In the data rows, the value 128 means zero.
Each row has a hidden score. How much does it go up from the first row of each pair to the second? 15 means little or no change, 30 a big rise and 0 a big fall. The score is a weighted sum of the row's numbers plus the product of two more (or one squared), each taken from its middle value.
(159, 105, 168, 95, 124, 53, 156, 116, 162, 99, 178, 102, 103, 86, 118, 165, 131, 121)
(135, 117, 118, 107, 158, 116, 155, 78, 149, 95, 160, 139, 127, 121, 100, 110, 166, 133): 12
(156, 90, 140, 113, 156, 106, 151, 109, 114, 124, 151, 107, 132, 100, 168, 99, 168, 95)
(105, 150, 93, 162, 114, 142, 100, 144, 108, 157, 113, 165, 134, 152, 119, 131, 93, 180): 14
(103, 143, 111, 151, 114, 136, 132, 94, 105, 144, 127, 117, 139, 112, 120, 183, 161, 108)
(85, 121, 116, 126, 131, 145, 89, 147, 128, 180, 97, 105, 88, 155, 127, 163, 117, 137): 15
(171, 81, 119, 118, 82, 141, 157, 134, 129, 113, 127, 166, 157, 111, 106, 113, 138, 139)
(135, 120, 127, 151, 120, 132, 139, 123, 134, 132, 134, 91, 119, 82, 165, 161, 114, 150): 18
(87, 132, 121, 156, 127, 141, 89, 140, 122, 133, 98, 167, 98, 151, 102, 162, 128, 141)
(131, 117, 121, 108, 120, 164, 121, 115, 113, 155, 146, 121, 121, 137, 121, 99, 125, 147): 11
(102, 125, 111, 139, 112, 124, 103, 152, 145, 158, 102, 97, 127, 171, 161, 120, 91, 134)
(167, 146, 149, 100, 95, 128, 146, 119, 121, 91, 154, 114, 145, 102, 132, 112, 125, 71): 14
(146, 105, 152, 132, 156, 121, 124, 124, 156, 104, 113, 99, 152, 133, 122, 112, 127, 134)
(155, 82, 147, 104, 186, 70, 146, 93, 131, 110, 183, 122, 101, 93, 166, 129, 140, 102): 15
(106, 145, 119, 124, 159, 103, 115, 152, 131, 118, 84, 148, 115, 131, 150, 122, 148, 111)
(135, 108, 136, 92, 140, 120, 173, 73, 154, 98, 163, 127, 118, 123, 106, 94, 166, 136): 6
(120, 160, 118, 155, 111, 103, 100, 136, 135, 143, 111, 128, 129, 128, 106, 131, 111, 152)
(104, 111, 101, 135, 175, 160, 122, 119, 93, 148, 147, 118, 137, 112, 130, 123, 129, 134): 16
(118, 130, 114, 144, 102, 170, 82, 167, 95, 146, 117, 140, 129, 121, 111, 133, 122, 141)
(153, 94, 129, 87, 116, 155, 143, 96, 123, 130, 157, 120, 145, 132, 128, 82, 150, 144): 7
(127, 120, 111, 147, 130, 128, 129, 101, 116, 128, 132, 113, 159, 102, 144, 176, 151, 99)
(146, 137, 112, 175, 136, 111, 160, 88, 146, 115, 106, 196, 123, 141, 90, 106, 128, 152): 11
(107, 154, 95, 157, 99, 151, 74, 162, 112, 151, 102, 157, 111, 126, 103, 137, 113, 152)
(110, 152, 144, 112, 145, 131, 133, 138, 131, 119, 126, 124, 161, 94, 129, 114, 108, 158): 27
(165, 152, 134, 94, 136, 98, 176, 142, 148, 105, 115, 69, 136, 125, 143, 118, 99, 132)
(151, 102, 142, 128, 159, 93, 122, 130, 121, 118, 162, 128, 86, 124, 144, 143, 123, 95): 21
(101, 138, 132, 144, 115, 100, 145, 113, 144, 174, 92, 133, 136, 113, 91, 138, 171, 110)
(175, 154, 132, 96, 135, 96, 175, 140, 148, 102, 117, 67, 138, 130, 140, 119, 101, 134): 18
(113, 151, 145, 136, 102, 133, 103, 156, 115, 147, 112, 150, 125, 125, 115, 129, 108, 137)
(100, 119, 125, 157, 100, 120, 117, 168, 138, 117, 110, 167, 152, 125, 113, 125, 135, 153): 13
(145, 156, 96, 120, 89, 158, 140, 159, 105, 88, 116, 154, 138, 141, 114, 93, 130, 129)
(151, 103, 130, 135, 125, 123, 126, 138, 117, 133, 136, 112, 129, 135, 155, 102, 132, 101): 17
(137, 162, 138, 132, 123, 119, 151, 165, 134, 126, 98, 68, 128, 142, 151, 143, 77, 122)
(114, 157, 128, 146, 143, 94, 109, 113, 131, 137, 127, 125, 146, 124, 114, 121, 122, 146): 11
(126, 143, 156, 146, 127, 86, 116, 123, 144, 135, 118, 130, 142, 132, 120, 125, 119, 136)
(186, 145, 140, 85, 93, 125, 131, 129, 106, 95, 150, 131, 150, 116, 126, 118, 117, 84): 19
(97, 150, 113, 159, 87, 169, 82, 176, 100, 148, 103, 145, 106, 151, 101, 151, 102, 142)
(166, 113, 101, 90, 93, 159, 103, 163, 110, 146, 121, 139, 170, 142, 98, 123, 104, 159): 12
(118, 128, 152, 101, 125, 140, 150, 109, 107, 144, 148, 111, 121, 114, 110, 163, 156, 106)
(152, 119, 148, 138, 132, 105, 122, 124, 115, 130, 141, 118, 124, 121, 147, 107, 145, 101): 14
(169, 140, 152, 120, 118, 105, 181, 89, 124, 71, 148, 141, 141, 104, 115, 121, 177, 110)
(112, 145, 107, 154, 114, 137, 129, 92, 106, 140, 124, 119, 147, 115, 118, 181, 165, 111): 21
(149, 120, 154, 128, 145, 131, 121, 135, 171, 83, 99, 118, 157, 163, 104, 107, 114, 142)
(155, 141, 155, 108, 123, 122, 180, 114, 130, 90, 143, 143, 126, 107, 108, 103, 160, 117): 16
(153, 131, 134, 96, 137, 107, 176, 98, 165, 81, 139, 118, 127, 128, 99, 108, 149, 132)
(124, 139, 103, 198, 130, 122, 116, 99, 151, 142, 93, 210, 121, 155, 82, 126, 105, 161): 29
(93, 178, 116, 131, 111, 128, 111, 151, 121, 144, 110, 145, 110, 112, 109, 124, 96, 158)
(136, 118, 174, 117, 136, 144, 114, 147, 106, 126, 145, 132, 177, 111, 149, 126, 131, 119): 18
(151, 162, 127, 111, 119, 130, 125, 127, 153, 99, 131, 108, 141, 123, 169, 113, 113, 66)
(139, 148, 136, 141, 145, 88, 114, 118, 162, 104, 103, 119, 160, 119, 119, 110, 128, 146): 6
(170, 103, 113, 87, 127, 143, 130, 148, 125, 124, 146, 132, 146, 138, 135, 113, 107, 142)
(99, 142, 120, 138, 113, 150, 117, 159, 98, 159, 97, 127, 87, 160, 104, 132, 162, 112): 16
(111, 123, 89, 145, 170, 144, 118, 97, 98, 143, 150, 116, 140, 109, 123, 151, 130, 134)
(100, 164, 114, 137, 121, 141, 95, 148, 105, 149, 124, 147, 123, 123, 112, 129, 111, 147): 12
(142, 113, 154, 117, 98, 79, 120, 159, 137, 134, 162, 114, 92, 99, 107, 179, 101, 132)
(159, 83, 146, 105, 185, 70, 144, 92, 131, 108, 182, 123, 105, 95, 165, 129, 141, 103): 13
(133, 123, 118, 121, 135, 138, 117, 129, 155, 142, 138, 131, 122, 127, 124, 128, 140, 135)
(130, 116, 123, 88, 171, 71, 180, 93, 134, 115, 149, 136, 117, 99, 126, 100, 167, 148): 16
(94, 142, 140, 123, 154, 95, 122, 137, 139, 137, 94, 132, 118, 112, 142, 113, 163, 92)
(115, 140, 114, 144, 112, 146, 107, 160, 91, 148, 135, 141, 133, 139, 137, 133, 108, 154): 12
(95, 120, 146, 129, 142, 109, 137, 134, 132, 121, 114, 117, 97, 171, 140, 147, 128, 123)
(96, 146, 145, 152, 107, 106, 123, 121, 138, 173, 95, 160, 128, 120, 82, 163, 161, 100): 17
(173, 116, 150, 114, 166, 109, 122, 124, 176, 75, 109, 109, 160, 128, 119, 85, 132, 135)
(115, 113, 104, 135, 171, 153, 127, 112, 88, 148, 153, 108, 133, 111, 123, 122, 128, 133): 15
(166, 117, 143, 99, 109, 128, 183, 114, 140, 69, 143, 168, 145, 112, 120, 98, 180, 126)
(131, 131, 122, 101, 148, 104, 167, 85, 166, 88, 148, 140, 117, 116, 98, 107, 155, 146): 9
(98, 140, 98, 150, 97, 173, 80, 180, 104, 162, 117, 147, 96, 124, 101, 147, 108, 145)
(128, 115, 125, 121, 169, 158, 113, 111, 89, 141, 147, 110, 177, 107, 115, 115, 134, 138): 13
(155, 161, 141, 105, 110, 123, 162, 160, 153, 107, 110, 66, 147, 130, 135, 118, 87, 126)
(100, 116, 149, 143, 137, 151, 85, 128, 127, 131, 127, 147, 125, 135, 118, 142, 140, 124): 14
(137, 128, 104, 128, 161, 143, 143, 109, 134, 140, 144, 115, 87, 112, 185, 103, 117, 106)
(126, 166, 142, 121, 102, 129, 130, 137, 112, 116, 121, 137, 127, 103, 112, 114, 132, 132): 21
(95, 151, 125, 148, 103, 111, 131, 138, 120, 181, 88, 164, 139, 119, 87, 156, 151, 116)
(105, 139, 112, 133, 91, 173, 90, 165, 90, 151, 135, 138, 101, 126, 107, 157, 120, 139): 18
(148, 146, 146, 128, 109, 128, 129, 129, 106, 107, 137, 124, 137, 116, 151, 137, 119, 70)
(121, 104, 183, 129, 156, 145, 113, 139, 114, 130, 134, 116, 182, 111, 178, 134, 148, 99): 18
(129, 127, 142, 105, 119, 141, 141, 120, 141, 113, 131, 98, 160, 116, 153, 104, 145, 119)
(109, 126, 133, 130, 128, 136, 132, 105, 149, 121, 134, 103, 151, 127, 136, 105, 139, 133): 11
(77, 102, 145, 144, 146, 135, 134, 136, 97, 172, 133, 77, 103, 106, 182, 184, 123, 104)
(85, 132, 137, 159, 118, 122, 119, 157, 132, 133, 117, 155, 140, 137, 119, 117, 124, 155): 10
(137, 106, 112, 98, 161, 82, 185, 90, 121, 119, 137, 130, 102, 126, 133, 105, 168, 149)
(138, 119, 139, 130, 138, 120, 130, 133, 116, 128, 140, 127, 127, 112, 148, 108, 136, 112): 19
(162, 153, 144, 116, 93, 124, 138, 123, 117, 95, 145, 117, 132, 105, 134, 142, 113, 92)
(135, 123, 170, 78, 133, 143, 174, 100, 108, 110, 184, 106, 108, 102, 132, 154, 160, 99): 23
(142, 125, 117, 129, 131, 135, 131, 129, 138, 133, 143, 126, 104, 120, 157, 104, 113, 117)
(94, 88, 128, 143, 174, 104, 147, 117, 115, 163, 127, 77, 111, 99, 195, 162, 142, 113): 16
(130, 148, 123, 133, 98, 177, 149, 106, 111, 102, 171, 156, 106, 165, 96, 151, 87, 112)
(131, 124, 99, 141, 132, 113, 143, 84, 142, 110, 144, 124, 141, 104, 139, 184, 167, 107): 16
(175, 104, 186, 127, 125, 115, 130, 109, 120, 155, 141, 129, 147, 125, 141, 124, 123, 100)
(155, 96, 103, 126, 77, 132, 158, 136, 132, 118, 112, 163, 155, 118, 89, 118, 156, 144): 13
(135, 110, 156, 138, 155, 143, 117, 120, 131, 122, 121, 144, 179, 122, 145, 110, 137, 126)
(177, 112, 135, 132, 147, 113, 122, 107, 165, 77, 121, 111, 164, 135, 104, 119, 138, 139): 19
(165, 96, 134, 71, 119, 148, 121, 150, 115, 132, 135, 123, 188, 140, 121, 110, 119, 142)
(124, 114, 133, 97, 152, 151, 135, 89, 107, 152, 168, 111, 127, 131, 128, 90, 133, 138): 12
(109, 132, 139, 108, 160, 113, 122, 129, 138, 129, 130, 128, 111, 129, 162, 100, 153, 107)
(137, 146, 107, 119, 102, 122, 113, 168, 165, 131, 98, 102, 136, 190, 138, 107, 75, 150): 21
(115, 120, 152, 153, 125, 136, 92, 117, 126, 138, 127, 151, 110, 138, 103, 149, 130, 122)
(150, 115, 147, 126, 150, 102, 109, 128, 124, 119, 162, 145, 106, 107, 147, 140, 108, 113): 18
(127, 109, 99, 127, 101, 145, 120, 167, 117, 138, 104, 140, 100, 146, 117, 126, 158, 115)
(109, 144, 116, 149, 110, 135, 131, 92, 102, 143, 128, 115, 145, 110, 116, 181, 163, 109): 14
(119, 150, 94, 182, 138, 111, 136, 103, 152, 141, 93, 205, 119, 146, 82, 113, 96, 179)
(160, 156, 136, 121, 119, 124, 156, 169, 137, 107, 107, 79, 132, 145, 139, 124, 85, 126): 16
(125, 131, 110, 137, 115, 132, 134, 97, 108, 128, 148, 111, 144, 106, 134, 196, 154, 100)
(119, 141, 108, 133, 129, 139, 135, 119, 106, 141, 118, 135, 101, 177, 110, 124, 96, 157): 8
(164, 140, 112, 110, 109, 132, 125, 120, 164, 101, 125, 111, 155, 117, 163, 107, 130, 90)
(108, 112, 86, 141, 181, 154, 99, 120, 104, 149, 141, 130, 144, 122, 117, 133, 116, 159): 13
(187, 145, 149, 106, 114, 122, 134, 123, 131, 67, 136, 129, 153, 107, 126, 111, 122, 81)
(88, 144, 146, 153, 107, 149, 118, 143, 116, 117, 118, 130, 91, 202, 113, 166, 96, 126): 13
(92, 145, 126, 172, 118, 115, 113, 167, 132, 135, 107, 146, 133, 124, 104, 131, 116, 145)
(125, 123, 161, 103, 124, 58, 144, 143, 154, 123, 165, 113, 89, 89, 118, 169, 96, 136): 14
(164, 89, 96, 115, 72, 144, 148, 147, 139, 111, 124, 156, 160, 132, 106, 105, 130, 155)
(93, 102, 133, 159, 135, 120, 121, 147, 114, 172, 116, 79, 116, 131, 174, 162, 109, 120): 19
(115, 133, 97, 155, 121, 128, 117, 96, 117, 145, 124, 110, 137, 116, 131, 196, 141, 110)
(161, 114, 135, 120, 148, 129, 123, 142, 166, 91, 102, 114, 143, 148, 99, 101, 131, 137): 6
(126, 119, 147, 90, 121, 148, 142, 122, 115, 138, 168, 102, 115, 134, 128, 154, 128, 117)
(110, 149, 88, 158, 87, 181, 90, 154, 93, 142, 133, 150, 92, 146, 96, 156, 102, 150): 16
(128, 113, 102, 131, 150, 140, 94, 150, 139, 134, 99, 125, 147, 149, 115, 126, 100, 176)
(92, 139, 154, 152, 120, 108, 140, 156, 134, 104, 116, 157, 140, 110, 120, 122, 141, 134): 20
(130, 126, 122, 117, 167, 148, 140, 102, 99, 120, 156, 121, 153, 102, 116, 118, 147, 134)
(139, 128, 114, 115, 97, 129, 110, 134, 147, 143, 123, 102, 139, 181, 132, 88, 97, 155): 13
(159, 133, 156, 112, 137, 116, 195, 105, 132, 74, 155, 148, 106, 93, 138, 94, 157, 107)
(122, 133, 131, 128, 149, 126, 133, 109, 135, 152, 101, 108, 163, 137, 155, 108, 143, 111): 5
(87, 148, 126, 174, 108, 130, 119, 151, 123, 118, 121, 158, 130, 144, 105, 141, 110, 149)
(166, 111, 179, 140, 107, 129, 133, 107, 114, 140, 157, 151, 129, 133, 116, 148, 113, 106): 15
(109, 142, 73, 177, 103, 165, 81, 150, 110, 156, 93, 167, 109, 139, 94, 132, 107, 165)
(81, 126, 132, 139, 125, 126, 96, 139, 123, 175, 109, 110, 94, 133, 117, 162, 106, 147): 15
(160, 137, 116, 109, 109, 133, 123, 126, 166, 102, 129, 115, 152, 123, 166, 111, 130, 91)
(98, 127, 121, 165, 130, 135, 87, 110, 131, 128, 130, 149, 104, 135, 116, 173, 141, 122): 13
(138, 146, 104, 131, 144, 126, 105, 128, 166, 114, 115, 112, 138, 126, 170, 120, 106, 97)
(113, 132, 106, 144, 112, 135, 119, 158, 114, 150, 95, 111, 90, 135, 122, 149, 142, 121): 5
(101, 156, 121, 137, 109, 137, 102, 152, 132, 143, 110, 134, 126, 127, 122, 118, 120, 154)
(132, 125, 117, 142, 127, 139, 115, 169, 115, 132, 115, 134, 83, 146, 134, 125, 146, 105): 18
(117, 123, 121, 124, 113, 142, 126, 150, 103, 156, 115, 118, 89, 149, 114, 114, 147, 115)
(120, 108, 91, 144, 143, 157, 92, 117, 119, 134, 130, 133, 127, 153, 104, 137, 103, 174): 15
(131, 128, 140, 96, 124, 155, 130, 111, 117, 150, 151, 117, 123, 135, 128, 94, 122, 145)
(146, 97, 148, 124, 133, 140, 130, 126, 109, 134, 150, 123, 136, 127, 159, 96, 151, 106): 14
(112, 105, 151, 110, 142, 147, 136, 103, 109, 159, 153, 97, 125, 137, 153, 106, 137, 127)
(145, 110, 131, 106, 151, 149, 148, 94, 124, 131, 163, 112, 110, 125, 153, 82, 130, 129): 14
(103, 141, 122, 143, 105, 103, 136, 130, 143, 175, 85, 144, 136, 134, 90, 142, 150, 109)
(172, 118, 150, 96, 104, 123, 188, 108, 133, 71, 147, 158, 144, 105, 113, 95, 179, 124): 11
(158, 93, 131, 88, 182, 76, 176, 90, 145, 90, 139, 126, 139, 96, 131, 91, 184, 134)
(119, 141, 101, 141, 98, 149, 125, 147, 113, 148, 103, 143, 81, 185, 105, 136, 85, 164): 13
(163, 145, 141, 103, 103, 138, 140, 117, 115, 99, 155, 135, 133, 125, 135, 109, 118, 88)
(98, 109, 136, 119, 143, 146, 86, 131, 128, 170, 111, 104, 124, 144, 141, 151, 121, 141): 15
(112, 144, 111, 136, 106, 145, 103, 181, 109, 155, 95, 138, 88, 148, 114, 135, 133, 117)
(124, 141, 91, 122, 103, 163, 138, 162, 133, 99, 112, 148, 144, 143, 132, 93, 142, 143): 13
(107, 147, 132, 150, 104, 102, 141, 115, 136, 171, 88, 132, 139, 106, 91, 167, 163, 117)
(114, 120, 129, 128, 123, 146, 104, 146, 146, 167, 129, 115, 127, 128, 124, 118, 128, 143): 14
(114, 125, 153, 94, 129, 163, 142, 90, 103, 155, 148, 107, 130, 138, 117, 87, 151, 138)
(129, 110, 164, 109, 118, 72, 126, 138, 143, 136, 158, 97, 95, 104, 120, 181, 105, 125): 12
(131, 128, 137, 100, 117, 154, 144, 137, 146, 102, 136, 112, 180, 101, 152, 91, 154, 112)
(110, 147, 140, 142, 130, 93, 114, 121, 157, 132, 111, 115, 155, 124, 125, 109, 133, 152): 8
(86, 142, 141, 165, 137, 100, 108, 173, 145, 116, 100, 155, 141, 125, 137, 121, 127, 137)
(96, 115, 133, 165, 132, 142, 130, 120, 92, 158, 130, 84, 113, 121, 160, 176, 112, 115): 12
(162, 96, 88, 121, 82, 150, 153, 152, 128, 111, 115, 157, 139, 126, 102, 117, 146, 140)
(161, 154, 138, 117, 95, 125, 140, 119, 117, 96, 141, 116, 132, 100, 135, 140, 112, 91): 18
(171, 120, 142, 116, 148, 125, 128, 119, 179, 84, 117, 104, 162, 134, 113, 94, 125, 133)
(131, 139, 124, 135, 146, 116, 133, 117, 141, 135, 151, 133, 78, 110, 158, 116, 119, 115): 13
(92, 98, 146, 150, 139, 130, 129, 135, 115, 163, 120, 74, 139, 100, 179, 157, 135, 109)
(165, 101, 175, 148, 118, 101, 128, 106, 123, 143, 148, 146, 135, 114, 133, 162, 131, 94): 19
(135, 111, 113, 106, 138, 115, 155, 98, 173, 91, 137, 137, 129, 142, 111, 103, 154, 137)
(121, 132, 119, 150, 99, 155, 134, 113, 123, 133, 129, 98, 137, 105, 138, 177, 108, 161): 15
(174, 71, 91, 106, 66, 154, 159, 139, 136, 98, 133, 172, 164, 110, 105, 108, 154, 154)
(118, 102, 91, 141, 155, 146, 82, 139, 132, 150, 114, 129, 130, 139, 109, 130, 110, 171): 20
(98, 159, 126, 148, 101, 149, 99, 168, 100, 147, 117, 147, 137, 166, 127, 148, 89, 158)
(126, 141, 118, 137, 105, 134, 142, 123, 121, 134, 103, 117, 102, 170, 118, 142, 97, 170): 11
(127, 130, 136, 109, 124, 135, 134, 135, 140, 106, 112, 115, 175, 109, 146, 111, 151, 114)
(149, 99, 121, 98, 179, 81, 188, 86, 128, 106, 155, 128, 105, 83, 151, 90, 172, 121): 14
(144, 135, 136, 142, 113, 157, 146, 90, 108, 106, 185, 149, 107, 158, 91, 152, 90, 123)
(119, 170, 116, 130, 115, 134, 121, 145, 121, 133, 122, 130, 135, 97, 99, 128, 92, 174): 9
(86, 129, 128, 148, 143, 149, 85, 114, 116, 145, 134, 151, 109, 125, 104, 146, 130, 130)
(134, 132, 102, 131, 137, 150, 150, 135, 130, 124, 145, 144, 89, 109, 160, 106, 121, 119): 16
(90, 119, 108, 147, 137, 136, 87, 114, 137, 181, 97, 124, 101, 161, 118, 152, 107, 165)
(125, 147, 122, 140, 116, 172, 140, 90, 99, 123, 177, 146, 115, 155, 82, 149, 91, 131): 24
(169, 98, 98, 109, 76, 150, 160, 137, 123, 94, 134, 165, 153, 111, 108, 110, 137, 129)
(144, 98, 190, 112, 158, 134, 122, 126, 115, 110, 156, 129, 178, 96, 159, 118, 141, 99): 25
(115, 141, 120, 134, 95, 129, 101, 160, 154, 136, 96, 109, 133, 202, 135, 114, 80, 141)
(93, 124, 127, 149, 144, 90, 137, 144, 140, 122, 117, 145, 137, 114, 132, 123, 142, 145): 8
(196, 93, 184, 117, 134, 82, 152, 89, 124, 138, 157, 128, 145, 104, 130, 125, 150, 104)
(140, 136, 94, 180, 143, 128, 128, 95, 145, 144, 88, 186, 141, 165, 105, 101, 110, 163): 26
(132, 150, 135, 132, 138, 81, 131, 100, 162, 108, 124, 124, 147, 118, 120, 117, 144, 142)
(148, 147, 112, 129, 138, 127, 99, 129, 164, 110, 116, 114, 152, 130, 165, 118, 112, 100): 28
(144, 121, 138, 131, 137, 118, 131, 130, 115, 127, 140, 125, 128, 112, 146, 107, 136, 112)
(145, 103, 102, 111, 171, 69, 180, 71, 127, 109, 150, 124, 115, 100, 140, 124, 184, 122): 11
(117, 135, 116, 133, 115, 142, 111, 170, 125, 143, 103, 124, 101, 154, 130, 131, 147, 98)
(107, 105, 127, 134, 150, 118, 108, 126, 164, 129, 115, 112, 163, 121, 146, 100, 144, 147): 10
(103, 162, 116, 142, 111, 126, 94, 156, 110, 154, 128, 153, 129, 144, 128, 139, 98, 167)
(101, 138, 138, 102, 162, 115, 124, 135, 132, 124, 132, 123, 103, 118, 166, 127, 153, 90): 23
(117, 116, 135, 139, 136, 106, 123, 106, 158, 120, 131, 97, 161, 117, 150, 120, 161, 125)
(116, 151, 134, 140, 117, 91, 109, 135, 152, 134, 111, 120, 148, 145, 120, 114, 111, 149): 19
(119, 130, 114, 140, 119, 144, 106, 143, 140, 165, 127, 111, 113, 125, 129, 151, 115, 148)
(138, 143, 98, 113, 109, 142, 156, 138, 132, 86, 125, 148, 126, 132, 118, 96, 149, 144): 16
(103, 142, 111, 130, 149, 122, 98, 157, 137, 136, 106, 144, 101, 122, 153, 123, 138, 108)
(137, 98, 141, 127, 180, 99, 112, 112, 117, 121, 180, 144, 109, 109, 151, 140, 119, 107): 16
(124, 132, 137, 134, 116, 179, 142, 107, 115, 113, 164, 146, 124, 161, 105, 145, 96, 123)
(122, 138, 130, 138, 105, 166, 152, 93, 125, 121, 168, 129, 108, 157, 93, 140, 98, 136): 14
(89, 141, 127, 152, 113, 143, 125, 170, 127, 118, 100, 142, 92, 199, 125, 150, 105, 134)
(128, 124, 123, 135, 135, 147, 111, 148, 137, 154, 141, 128, 99, 119, 141, 123, 113, 126): 14
(114, 163, 128, 145, 99, 111, 128, 130, 129, 174, 83, 155, 138, 115, 81, 150, 153, 112)
(164, 106, 150, 115, 148, 122, 128, 116, 176, 89, 114, 99, 169, 127, 101, 82, 137, 153): 13
(171, 93, 92, 112, 95, 156, 151, 129, 132, 111, 121, 150, 169, 125, 126, 99, 142, 147)
(115, 153, 113, 129, 119, 127, 142, 133, 128, 132, 110, 143, 89, 184, 111, 126, 87, 173): 16
(146, 116, 124, 122, 135, 142, 137, 78, 122, 144, 142, 121, 133, 153, 112, 80, 131, 157)
(91, 158, 136, 134, 142, 120, 138, 132, 120, 140, 123, 109, 134, 93, 137, 135, 101, 152): 29
(124, 151, 148, 135, 120, 68, 119, 128, 149, 122, 127, 112, 140, 120, 115, 132, 116, 143)
(129, 95, 105, 127, 147, 149, 90, 117, 122, 145, 122, 127, 151, 140, 110, 107, 121, 181): 11
(183, 150, 139, 119, 112, 126, 140, 123, 117, 79, 157, 135, 120, 108, 146, 115, 113, 73)
(94, 123, 123, 116, 126, 145, 96, 132, 123, 162, 117, 113, 101, 143, 135, 157, 108, 127): 9
(121, 111, 126, 138, 106, 149, 94, 119, 130, 123, 128, 156, 124, 129, 99, 139, 148, 136)
(137, 141, 127, 134, 142, 115, 133, 114, 138, 133, 150, 130, 85, 107, 154, 113, 121, 115): 16
(104, 170, 127, 123, 126, 141, 143, 123, 124, 116, 144, 130, 127, 113, 110, 134, 89, 166)
(116, 154, 136, 146, 94, 122, 142, 105, 118, 159, 107, 148, 141, 130, 69, 156, 157, 107): 15
(135, 144, 125, 131, 118, 134, 107, 150, 111, 127, 128, 133, 149, 127, 120, 127, 105, 162)
(141, 133, 102, 132, 135, 149, 150, 131, 128, 122, 145, 141, 93, 108, 156, 104, 123, 120): 16
(122, 104, 89, 143, 144, 143, 89, 130, 122, 142, 102, 134, 129, 162, 112, 129, 109, 191)
(138, 107, 103, 94, 161, 95, 189, 105, 127, 108, 142, 144, 120, 110, 133, 92, 177, 141): 17
(121, 109, 159, 122, 158, 109, 127, 107, 111, 130, 162, 133, 100, 108, 140, 135, 132, 103)
(113, 128, 140, 120, 162, 106, 121, 142, 131, 121, 124, 123, 109, 119, 166, 107, 158, 90): 17
(102, 110, 150, 157, 159, 106, 122, 138, 112, 156, 118, 75, 115, 106, 188, 158, 128, 103)
(140, 110, 117, 92, 169, 84, 180, 88, 140, 113, 144, 121, 126, 98, 147, 97, 175, 117): 9
(112, 133, 122, 141, 118, 134, 107, 148, 136, 175, 112, 130, 119, 136, 105, 135, 132, 131)
(120, 133, 129, 107, 173, 100, 128, 119, 162, 100, 119, 137, 123, 110, 164, 108, 173, 99): 17
(132, 119, 119, 125, 145, 140, 145, 121, 147, 128, 159, 121, 96, 103, 173, 110, 132, 106)
(102, 140, 130, 124, 157, 107, 117, 136, 146, 125, 109, 118, 116, 107, 168, 131, 148, 112): 19
(80, 147, 153, 163, 115, 137, 109, 164, 129, 120, 85, 130, 99, 218, 125, 166, 95, 121)
(120, 124, 127, 127, 109, 114, 118, 173, 116, 140, 114, 117, 89, 142, 111, 143, 140, 109): 14
(105, 134, 163, 90, 125, 164, 150, 104, 92, 147, 167, 104, 108, 121, 114, 161, 155, 112)
(160, 105, 177, 140, 111, 115, 130, 125, 121, 150, 133, 156, 122, 148, 129, 145, 117, 123): 4
(106, 138, 132, 146, 105, 148, 133, 116, 118, 154, 111, 91, 141, 97, 134, 165, 134, 161)
(116, 123, 145, 105, 131, 147, 118, 123, 152, 124, 133, 96, 169, 111, 159, 116, 149, 107): 14
(110, 147, 120, 146, 112, 138, 139, 140, 125, 130, 98, 135, 82, 220, 119, 140, 82, 152)
(117, 144, 103, 149, 114, 150, 79, 171, 112, 138, 112, 144, 107, 126, 123, 133, 120, 138): 17
(105, 117, 132, 122, 124, 148, 81, 134, 127, 139, 126, 157, 123, 139, 113, 146, 134, 135)
(169, 156, 140, 111, 93, 131, 132, 142, 107, 96, 131, 128, 132, 122, 118, 122, 123, 71): 21
